[[+3.10, +0.24, +2.77, -5.99],
[-4.00, +1.80, -0.01, +2.27],
[-2.85, -2.05, +5.55, -2.02],
[-0.94, +1.59, -2.44, +6.22],
[+5.11, +5.94, -7.57, -0.10],
[+3.83, +4.39, -0.22, -0.53],
[+1.72, +1.60, +3.98, -0.36]]
->
[[-5.99, +2.27, -2.02, +6.22, -0.10, -0.53, -0.36],
[+2.77, -0.01, +5.55, -2.44, -7.57, -0.22, +3.98],
[+0.24, +1.80, -2.05, +1.59, +5.94, +4.39, +1.60],
[+3.10, -4.00, -2.85, -0.94, +5.11, +3.83, +1.72]]

[[-3.35, +2.06, +2.24, +1.10, +2.90, -0.41, -1.32, +0.41, +6.07],
[-1.78, -1.29, -1.60, +3.45, -5.11, -3.29, -0.90, -3.79, -3.59],
[+1.14, -5.55, -1.60, -1.59, -2.72, +2.78, +6.26, -6.01, +0.39],
[+3.62, -2.50, -5.98, -4.36, -2.06, +2.74, +4.07, +2.49, -1.92],
[+2.29, +0.55, -1.92, -2.95, -2.70, +4.44, -5.75, -2.63, +3.94],
[-2.45, +5.67, +2.25, +3.36, +5.32, -1.41, -0.47, +2.07, +1.88]]
->
[[+6.07, -3.59, +0.39, -1.92, +3.94, +1.88],
[+0.41, -3.79, -6.01, +2.49, -2.63, +2.07],
[-1.32, -0.90, +6.26, +4.07, -5.75, -0.47],
[-0.41, -3.29, +2.78, +2.74, +4.44, -1.41],
[+2.90, -5.11, -2.72, -2.06, -2.70, +5.32],
[+1.10, +3.45, -1.59, -4.36, -2.95, +3.36],
[+2.24, -1.60, -1.60, -5.98, -1.92, +2.25],
[+2.06, -1.29, -5.55, -2.50, +0.55, +5.67],
[-3.35, -1.78, +1.14, +3.62, +2.29, -2.45]]

[[+7.03, -4.08, +3.10, -0.18, -1.68, -1.84, -5.44, -4.92],
[+5.01, +2.31, +7.11, +0.77, -1.13, -2.31, -3.81, +1.11],
[+5.66, +1.34, +7.41, +0.70, -1.41, -2.58, -4.71, -0.03]]
->
[[-4.92, +1.11, -0.03],
[-5.44, -3.81, -4.71],
[-1.84, -2.31, -2.58],
[-1.68, -1.13, -1.41],
[-0.18, +0.77, +0.70],
[+3.10, +7.11, +7.41],
[-4.08, +2.31, +1.34],
[+7.03, +5.01, +5.66]]

[[+7.18, +7.19, +5.38, +7.03, +5.47],
[+4.67, +4.61, -3.58, +4.40, -3.62]]
->
[[+5.47, -3.62],
[+7.03, +4.40],
[+5.38, -3.58],
[+7.19, +4.61],
[+7.18, +4.67]]

[[+4.77, -3.16, -2.41, +1.92, -3.25, -4.71, -4.78, +1.56, -2.78, +6.72, -3.89],
[-0.28, +5.27, +4.53, +2.47, +6.23, +5.25, +4.01, +0.22, +7.13, +3.12, +1.28],
[+5.43, -3.48, -3.53, +0.69, -3.53, -4.88, -4.92, +1.94, -3.21, +6.53, -3.32],
[-2.94, -1.75, -1.35, -3.38, -2.14, -0.48, +0.00, -2.96, -2.69, -5.55, +4.83],
[-1.97, -3.70, -3.04, -3.53, -4.41, -2.98, -2.25, -2.36, -4.59, -4.67, +3.68]]
->
[[-3.89, +1.28, -3.32, +4.83, +3.68],
[+6.72, +3.12, +6.53, -5.55, -4.67],
[-2.78, +7.13, -3.21, -2.69, -4.59],
[+1.56, +0.22, +1.94, -2.96, -2.36],
[-4.78, +4.01, -4.92, +0.00, -2.25],
[-4.71, +5.25, -4.88, -0.48, -2.98],
[-3.25, +6.23, -3.53, -2.14, -4.41],
[+1.92, +2.47, +0.69, -3.38, -3.53],
[-2.41, +4.53, -3.53, -1.35, -3.04],
[-3.16, +5.27, -3.48, -1.75, -3.70],
[+4.77, -0.28, +5.43, -2.94, -1.97]]

[[+2.95, +2.03, -2.91, -3.68, +3.24, +2.08, +1.88, +3.56, +2.37, +3.50, +3.14],
[+5.20, -6.57, -4.82, -4.71, +4.87, -6.28, -6.17, +4.63, -6.44, +4.70, +5.28],
[-4.88, +6.20, +4.91, +4.48, -4.84, +6.26, +5.93, -4.52, +5.98, -4.72, -5.09],
[-4.81, -6.78, +5.66, +6.22, -5.11, -6.65, -5.80, -5.18, -5.83, -5.10, -4.96],
[-5.08, -6.47, +5.20, +5.15, -5.44, -6.56, -6.65, -5.07, -6.14, -5.48, -5.57]]
->
[[+3.14, +5.28, -5.09, -4.96, -5.57],
[+3.50, +4.70, -4.72, -5.10, -5.48],
[+2.37, -6.44, +5.98, -5.83, -6.14],
[+3.56, +4.63, -4.52, -5.18, -5.07],
[+1.88, -6.17, +5.93, -5.80, -6.65],
[+2.08, -6.28, +6.26, -6.65, -6.56],
[+3.24, +4.87, -4.84, -5.11, -5.44],
[-3.68, -4.71, +4.48, +6.22, +5.15],
[-2.91, -4.82, +4.91, +5.66, +5.20],
[+2.03, -6.57, +6.20, -6.78, -6.47],
[+2.95, +5.20, -4.88, -4.81, -5.08]]
---
[[-3.21, +3.70, -5.65],
[-5.63, -7.36, +3.72],
[-3.67, -4.25, +4.14]]
->
[[-5.63, -7.36, +3.72],
[-3.67, -4.25, +4.14]]

[[-3.89, +4.40, +2.18, +4.31],
[-3.99, +1.40, +2.38, +3.72],
[-4.28, -5.18, +2.92, +2.41],
[-4.35, -5.73, +2.93, +2.28]]
->
[[-3.99, +1.40, +2.38],
[-4.28, -5.18, +2.92]]

[[-5.18, +4.04, +6.95, -3.02, -1.31],
[-2.02, -1.35, +1.12, +1.37, -3.84],
[+0.26, -2.25, -6.12, +0.79, -0.07],
[+0.78, -4.20, +6.32, +5.04, +3.46],
[+0.49, +3.82, -2.37, -3.40, +1.19]]
->
[[-2.02, -1.35, +1.12],
[+0.26, -2.25, -6.12]]

[[+5.88, -3.85, -0.18, +4.56],
[+4.77, -1.27, +1.75, +6.25],
[+2.02, +1.23, +2.84, +7.49],
[+3.23, +0.41, +2.49, +7.41],
[+0.88, +1.79, +2.92, +7.63]]
->
[[+4.77, -1.27, +1.75],
[+2.02, +1.23, +2.84]]

[[-5.25, +5.70, -4.84, -7.01],
[+1.63, -6.24, +1.17, +3.75],
[-5.14, +7.76, -3.48, -4.95]]
->
[[+1.63, -6.24, +1.17],
[-5.14, +7.76, -3.48]]

[[+2.15, +1.84, -2.22, -1.28, -1.49],
[+1.73, +1.61, -1.58, -2.11, -1.70],
[+4.82, +5.10, -4.60, -6.04, -5.46],
[+4.37, +3.83, -4.33, +5.63, +5.70],
[-5.69, -5.54, +5.91, -6.40, -6.17]]
->
[[+1.73, +1.61, -1.58],
[+4.82, +5.10, -4.60]]

[[-1.23, -6.29, +2.26],
[-1.24, -5.48, +2.97],
[-1.23, -5.48, +2.97],
[-0.91, -5.34, +3.35],
[-0.61, -5.48, +2.97]]
->
[[-1.24, -5.48, +2.97],
[-1.23, -5.48, +2.97]]
